In each game, the first row plays the second. By how much does the first row win? 20 means about a draw, 40 a big win and 0 a big loss. Wins can go round in a circle. Each row has two weighted sums of its numbers, A and B, taken from their middle values. A row wins by its A times the other's B, less its B times the other's A.
"0.87 0.18 0.36 1.25 -1.07 0.94 -1.08 -0.45 1.14 -0.37 1.57 -0.31"
"1.49 -0.90 -0.14 1.29 -1.22 1.17 -2.28 -0.34 1.18 1.15 1.40 1.05" 25
"-1.90 1.30 0.88 1.13 0.44 0.45 1.23 -0.02 -0.30 0.14 0.83 2.52"
"0.11 1.22 0.40 -0.12 -2.23 1.88 -0.01 0.35 1.34 0.76 0.82 0.12" 11
"0.38 1.74 0.14 -0.40 -3.02 3.05 -0.70 1.77 0.27 0.94 2.59 0.40"
"0.71 -0.54 1.10 0.74 0.67 -0.81 -0.35 -0.69 -0.31 -1.39 0.55 0.14" 14
"-0.54 0.64 -1.64 -1.30 0.64 0.90 0.29 0.52 0.05 0.42 0.13 -1.24"
"0.19 0.94 0.72 -1.56 -0.07 0.90 -0.06 0.49 -0.54 -0.69 -0.69 -0.98" 20
"-0.39 -0.95 0.68 1.49 0.52 -0.95 1.17 -1.61 0.14 -0.81 0.82 0.17"
"0.21 1.41 -2.47 -0.49 -0.66 1.13 -0.64 -0.38 0.56 1.06 0.54 -0.26" 26
"-1.06 -2.08 -0.14 -2.85 1.84 -1.26 1.01 1.01 -2.71 1.63 -1.78 0.33"
"-0.55 -0.72 0.30 0.80 -0.11 -0.25 0.96 0.81 -0.46 0.33 0.67 -0.74" 15
"-0.47 -0.77 -0.93 2.22 0.14 -0.53 0.36 -0.77 1.21 0.72 0.61 0.41"
"0.20 -0.25 0.67 1.05 -1.55 1.46 -0.96 0.92 0.95 0.21 2.20 0.28" 17
"1.10 -0.66 0.72 0.13 0.33 -0.62 -0.89 -0.33 0.59 0.15 -1.24 0.45"
"1.99 0.44 0.18 0.24 -0.63 0.91 -1.06 -1.73 1.34 -0.73 1.19 -1.65" 14
"0.30 1.58 -0.10 1.31 -0.13 0.57 1.55 -0.32 0.61 -1.33 1.29 -2.33"
"1.03 -0.84 -0.34 -0.77 -1.10 1.43 -0.94 -1.11 0.89 0.45 0.45 -0.26" 12
"-1.43 1.26 0.70 0.40 0.27 -0.10 -0.09 0.69 0.84 -0.89 -0.33 0.43"
"-0.27 0.23 0.05 0.14 -0.48 -0.40 0.93 0.61 -0.55 0.03 0.13 0.09" 18
"0.32 -1.16 0.28 0.44 0.51 -0.49 0.05 -0.56 0.00 -0.42 0.95 0.20"
"0.21 0.25 -1.62 -0.24 0.22 -0.43 0.04 0.43 -0.03 0.41 -0.64 -0.14" 21
"0.89 -0.62 1.14 -0.58 0.75 -0.99 1.07 -1.19 -0.65 -1.33 0.28 -1.50"
"0.88 -0.69 -0.89 2.01 -0.23 0.15 -0.87 -0.85 1.43 0.38 1.35 0.65" 20
"-0.53 0.93 -0.07 -0.59 -1.06 0.71 -0.54 1.68 0.25 0.65 0.27 -0.31"
"-1.07 -0.63 -0.53 -2.34 1.24 -1.52 1.17 0.94 -2.02 0.16 -1.18 0.25" 31
"-0.93 -0.09 1.33 0.42 -0.14 -0.25 -0.06 1.48 -1.04 0.90 -0.89 1.13"
"-0.04 0.15 -0.25 0.44 -0.72 0.80 -1.87 1.20 0.69 1.26 -0.88 0.79" 20
"-0.27 0.05 -1.62 -0.63 1.62 -0.77 0.32 0.34 -0.99 0.83 -0.01 0.18"
"0.16 -0.92 -0.46 0.47 -0.32 0.61 -1.49 -0.18 1.24 0.86 -0.60 0.01" 20
"-2.09 -0.17 -0.50 0.17 -0.25 0.89 0.02 1.76 -1.08 1.38 0.51 0.85"
"-0.56 0.70 0.00 1.39 -0.73 0.71 -0.78 0.66 1.03 0.61 -0.23 2.24" 22
"1.10 0.71 -2.37 -1.27 0.00 -0.75 -0.82 0.41 -0.91 2.07 -2.02 0.51"
"0.52 -0.53 0.87 -0.24 -1.09 0.05 -0.31 0.43 -0.36 0.62 0.04 0.88" 31
"0.48 1.81 -0.61 -0.44 -0.50 1.50 -1.48 -0.31 1.47 0.39 -1.25 -0.74"
"1.41 -1.16 0.63 0.27 -0.49 0.35 -0.47 -1.25 -0.13 -0.42 0.47 0.29" 12
"0.03 0.65 -0.34 1.24 -0.03 -0.12 -1.72 -0.24 0.47 0.91 -0.78 1.08"
"0.40 -0.98 0.12 0.71 -1.42 1.12 -1.46 -0.12 1.08 1.47 0.73 1.95" 21
"0.65 0.47 -0.21 -1.19 -0.16 0.18 -0.70 0.53 0.34 0.57 -1.40 -0.03"
"0.01 2.73 -1.43 -0.14 -1.14 1.86 -0.14 0.33 0.19 0.58 0.18 0.36" 18
"1.48 -1.09 0.93 -1.56 -0.82 1.02 -1.32 -0.73 -0.08 0.82 0.52 -0.04"
"0.87 0.18 -0.07 -1.11 -0.16 -0.34 0.87 -1.26 0.45 0.11 -0.44 -2.67" 17
"0.77 0.24 -0.37 -0.58 -1.67 1.30 -0.74 -0.16 0.78 0.62 0.54 -2.03"
"-1.21 1.74 2.24 1.12 -2.20 2.00 -0.23 1.46 0.79 -0.55 1.75 1.21" 18
"-0.39 -1.16 2.04 -0.22 -0.91 1.13 0.34 0.06 -0.15 -0.77 1.51 -0.01"
"1.28 1.73 -0.97 0.07 -1.87 1.26 0.32 0.02 1.26 -0.10 0.41 -1.49" 19
"0.14 -0.42 0.20 0.86 1.25 -0.52 -0.35 -0.89 0.19 -0.36 -1.21 0.37"
"1.09 -1.05 -0.08 0.03 0.20 -0.20 -1.21 -1.56 0.54 0.59 0.56 1.46" 25
"0.86 0.69 0.71 -0.02 -0.18 0.66 -0.93 -1.01 0.94 -0.55 1.28 -0.27"
"-0.47 0.54 0.40 -0.16 0.29 -0.02 -0.25 -0.35 0.88 0.15 -1.14 0.69" 6
"-0.08 -2.05 1.24 -0.84 0.25 -1.59 0.84 -0.29 -1.20 0.01 -1.00 -1.07"
"0.99 0.23 -0.85 0.77 -1.88 1.24 -1.27 0.93 1.01 2.31 0.18 -0.52" 4
"0.65 -0.81 0.08 -0.95 0.84 -1.75 0.19 -0.36 0.20 0.44 -1.73 0.38"
"-0.30 0.61 0.14 2.16 0.18 -1.15 0.36 0.45 0.02 -1.07 0.17 -0.13" 14
"0.13 -0.11 -0.03 0.41 0.44 -0.91 0.16 -0.15 -0.06 0.01 -0.46 -0.39"
"1.50 -0.61 0.43 0.04 -0.44 0.73 -0.91 -1.19 0.67 0.11 1.31 -0.19" 19
"1.47 -0.78 -0.05 1.00 0.28 -0.30 -0.41 -1.35 0.67 -1.45 1.63 -0.62"
"1.49 1.56 -0.76 -0.62 -1.08 0.46 0.12 -0.78 0.27 -0.58 0.29 -1.30" 18
"-0.36 1.78 0.26 -0.41 -1.02 0.73 0.06 1.15 0.24 -0.21 -0.15 -0.15"
"-0.51 -2.52 0.21 -0.45 1.62 -2.30 0.80 -0.46 -0.33 0.40 -1.53 -0.29" 22
"-0.06 -1.17 -0.05 -0.17 -0.14 -0.20 0.31 0.46 -0.67 0.93 -0.80 -0.84"
"0.17 1.57 -1.31 -0.62 -1.47 1.90 -0.85 0.85 0.39 1.14 0.10 -0.04" 20
"-1.91 0.56 -0.62 1.16 0.46 -0.56 0.75 1.75 -0.95 -0.19 0.61 1.43"
"1.43 -0.32 0.29 0.18 -0.64 0.26 -1.37 -2.11 1.06 0.19 0.78 1.67" 21
"-0.48 -0.46 1.60 1.26 -0.21 0.21 0.20 -0.92 -0.42 -1.88 2.27 0.57"
"0.72 -1.39 -0.22 0.25 0.37 -0.53 -0.19 -1.53 0.29 -0.74 0.20 0.26" 12
"1.29 -0.07 -0.10 0.08 -0.94 0.55 -1.28 -1.23 0.65 -0.46 0.43 1.44"
"-0.65 0.64 -1.01 -2.83 0.99 -0.35 0.09 1.19 -2.40 0.46 -0.21 -1.07" 24
"1.38 0.79 -0.41 0.10 0.24 0.49 0.38 -1.32 1.07 0.31 -0.73 -2.08"
"-0.67 -1.28 0.26 1.40 0.30 -0.10 -0.24 0.70 -0.91 -0.90 1.77 1.67" 17
"0.22 -1.46 -1.71 -1.49 0.51 -0.47 -0.04 1.07 -1.36 2.32 -1.54 -0.04"
"-1.75 0.77 -0.45 -0.05 1.31 -0.66 1.70 1.00 -1.17 0.60 -0.29 1.34" 23
"-0.94 -0.99 1.76 -0.96 1.01 -0.04 -0.47 0.68 -0.58 -0.23 -1.46 0.63"
"-0.23 0.16 -1.37 1.26 -1.29 1.27 -0.53 1.78 0.15 1.50 0.14 1.94" 13
"0.93 -0.59 0.41 -0.01 1.57 -1.75 -0.75 -1.19 0.60 0.00 -2.07 0.51"
"0.59 -0.08 -0.13 -0.89 -0.40 0.41 0.58 -0.61 -0.13 0.74 -0.20 -1.85" 22
"-0.55 -1.16 1.31 -0.87 -0.78 0.01 -0.60 0.69 -0.14 0.45 -0.69 0.67"
"0.25 0.33 0.80 -0.31 0.65 -0.79 0.06 -1.31 0.07 -1.61 -0.79 0.19" 31
"-0.08 0.34 0.08 0.87 0.44 -1.22 1.10 -0.12 -0.35 -1.24 0.18 -0.93"
"1.25 1.16 -0.16 1.13 -0.69 1.50 -0.17 -1.32 1.56 -1.12 1.51 0.11" 16
"-1.46 0.15 1.25 2.18 -0.58 0.72 -0.91 1.83 0.72 0.02 0.21 1.89"
"0.31 -0.12 -0.50 0.69 -0.03 -0.94 0.46 -0.43 0.06 0.31 -0.24 -0.48" 19
"-2.12 0.06 -0.88 0.27 2.31 -1.70 1.96 1.05 -1.89 -0.84 0.39 0.09"
"-1.78 1.93 0.67 -0.77 -0.88 1.94 0.35 1.08 -0.52 0.89 -0.05 0.80" 17
"1.47 0.72 0.34 -1.67 -0.80 0.49 0.46 -0.77 -0.35 -0.12 0.36 -2.06"
"0.84 0.72 -1.14 2.20 -1.20 1.10 -1.67 -0.57 1.81 -0.07 1.28 0.31" 13
"-0.28 -0.29 -0.87 0.69 0.64 -1.45 0.32 0.63 -0.04 -0.18 0.13 -0.74"
"-0.41 -0.16 -1.27 -1.65 -0.62 0.55 -0.72 1.78 -1.59 2.28 -0.58 0.37" 23
"1.19 0.16 -0.93 -0.66 -0.12 -0.08 0.20 -1.06 0.70 1.02 -0.86 -1.39"
"0.43 -1.46 -0.04 -0.15 1.64 -2.11 0.65 -1.20 -0.75 -0.45 -1.26 -0.38" 21
"-0.14 -0.51 -0.70 1.74 0.11 -0.73 0.86 0.03 1.30 1.04 0.04 0.29"
"-1.76 -0.41 0.50 0.20 1.70 -1.89 0.78 0.98 -1.20 -0.74 -0.99 1.02" 21
"-0.70 -1.33 0.86 0.07 1.73 -2.46 2.22 -0.88 -0.81 -1.53 -1.37 -0.49"
"-1.88 0.50 -0.45 0.79 -1.07 2.37 -0.30 1.24 0.37 2.31 0.81 2.09" 32
"-0.10 -0.23 -1.53 0.36 0.77 -0.68 0.25 0.05 -0.99 -0.19 -0.56 -0.07"
"-0.22 0.60 0.16 0.84 -0.50 -1.16 1.10 -0.59 -0.73 -0.94 0.68 -0.18" 21
"1.50 -1.00 -0.99 -0.12 1.40 -0.76 1.39 -1.19 0.28 0.40 -0.39 -1.41"
"-1.75 -0.48 -1.28 0.40 1.84 -1.69 1.61 1.19 -2.28 -1.13 -0.33 -0.46" 22
"1.43 -0.01 0.23 -1.26 -2.55 2.42 -0.90 0.36 1.01 0.64 1.00 0.24"
"-0.10 -0.40 -1.38 -0.58 0.75 -1.52 0.74 -0.11 -1.09 0.52 -0.53 0.11" 11
"0.37 -0.94 -1.44 -1.46 2.28 -2.41 0.52 -0.09 -1.60 -0.28 -1.81 -0.52"
"1.39 -0.18 0.60 -2.62 0.56 -0.73 0.71 -0.89 -0.11 -0.94 -2.01 -0.90" 28
"0.80 -0.03 -1.02 -0.06 -0.53 -0.06 0.50 -0.76 1.05 0.02 0.18 -1.24"
"1.62 -0.81 -1.20 2.06 0.20 -0.88 -0.49 -0.58 1.27 1.41 -0.40 -0.68" 11
"-2.08 2.91 0.55 0.61 -0.67 1.14 1.42 1.33 -0.67 -1.58 1.74 1.17"
"0.10 -0.63 0.56 0.12 1.15 -1.84 1.12 -0.95 -0.64 -0.81 -0.30 0.10" 22
"1.20 -1.14 -0.12 0.13 0.95 -1.06 0.96 -0.98 1.01 0.33 -0.50 -0.95"
"0.84 1.54 -0.38 -0.32 -0.60 0.71 -0.45 0.33 -0.13 -0.83 -0.66 -0.62" 20
"-0.40 0.77 -0.51 -1.44 1.79 -0.31 1.33 -0.06 -1.08 -0.84 -0.67 -1.00"
"-0.26 -0.50 -0.33 1.00 -0.19 0.04 -0.92 0.75 1.16 0.57 -0.74 -0.44" 19
"0.39 0.87 -1.27 -0.25 -0.95 1.57 0.06 0.72 0.55 0.59 0.77 -0.98"
"0.47 -0.23 0.90 0.05 -0.23 -0.46 0.11 -0.79 -0.01 -1.72 1.72 -0.74" 18
"-1.08 -1.30 1.29 1.06 0.09 -0.63 0.95 0.28 -0.60 -0.09 -0.05 1.06"
"1.89 -0.16 -0.13 -0.24 -0.87 1.10 -0.98 -1.62 0.95 -0.42 1.12 -0.79" 23
"-0.22 0.34 -0.74 -1.15 0.41 0.04 0.26 0.28 -0.82 0.24 -0.55 0.29"
"0.51 -1.19 -0.34 0.98 -0.49 0.17 -0.46 -0.80 0.16 0.07 1.18 0.96" 18
"1.15 0.31 -1.84 1.80 -1.32 0.04 -0.60 -0.08 1.48 0.89 0.43 -0.17"
"0.98 0.92 -0.21 -0.80 -1.48 0.90 -0.31 -0.71 1.07 0.61 -0.01 -1.67" 15
"-0.81 0.35 -0.28 1.68 0.56 -1.22 0.53 0.41 -0.03 -0.80 0.15 -0.17"
"0.17 0.31 1.15 0.05 0.05 -0.30 0.53 -0.47 0.29 -2.01 1.55 -0.95" 20
"0.22 -0.45 -0.99 0.05 -1.19 1.10 0.73 0.27 0.57 1.66 -0.17 -1.52"
"0.35 0.60 -2.03 -0.49 0.62 -1.16 -0.47 1.11 -1.37 1.75 -1.48 1.73" 8
"-1.02 -0.12 -0.33 0.29 -0.66 0.67 -0.37 1.13 0.58 0.68 -0.74 0.82"
"-0.32 0.34 -0.31 1.65 0.69 -0.50 0.38 -0.29 1.08 -0.88 0.09 -0.08" 29
"-1.32 -0.47 1.66 0.53 -0.43 -0.19 -0.34 1.39 -0.22 0.23 -0.52 1.53"
"-1.46 1.01 0.56 1.06 0.43 0.85 -0.40 0.93 0.38 -1.28 0.54 0.98" 28
"-0.48 1.14 -0.83 -1.90 -0.21 0.29 0.92 1.96 -1.58 0.22 0.12 -1.48"
"-0.28 -0.37 0.07 -0.04 -0.42 0.39 0.04 0.77 -0.60 1.09 -0.25 -0.95" 19
"-0.02 -0.19 -1.90 0.89 0.40 -0.41 -1.11 0.27 -0.44 1.38 -0.16 0.58"
"2.43 0.98 -0.48 -1.50 -1.68 0.38 -0.50 -1.55 1.03 0.14 -0.64 -1.78" 23
"0.61 0.35 -1.78 -0.49 -0.37 0.44 -0.55 0.96 -1.02 1.72 -1.14 1.43"
"-1.11 0.29 -0.59 -2.52 -0.28 0.58 0.93 1.52 -0.46 1.32 -0.50 -0.33" 19
"0.03 1.25 -0.41 1.97 -0.55 0.49 -0.81 0.71 0.99 -0.36 0.37 0.63"
"1.18 -1.12 0.53 0.92 1.35 -0.34 -0.62 -1.83 0.38 -0.80 0.36 0.50" 18
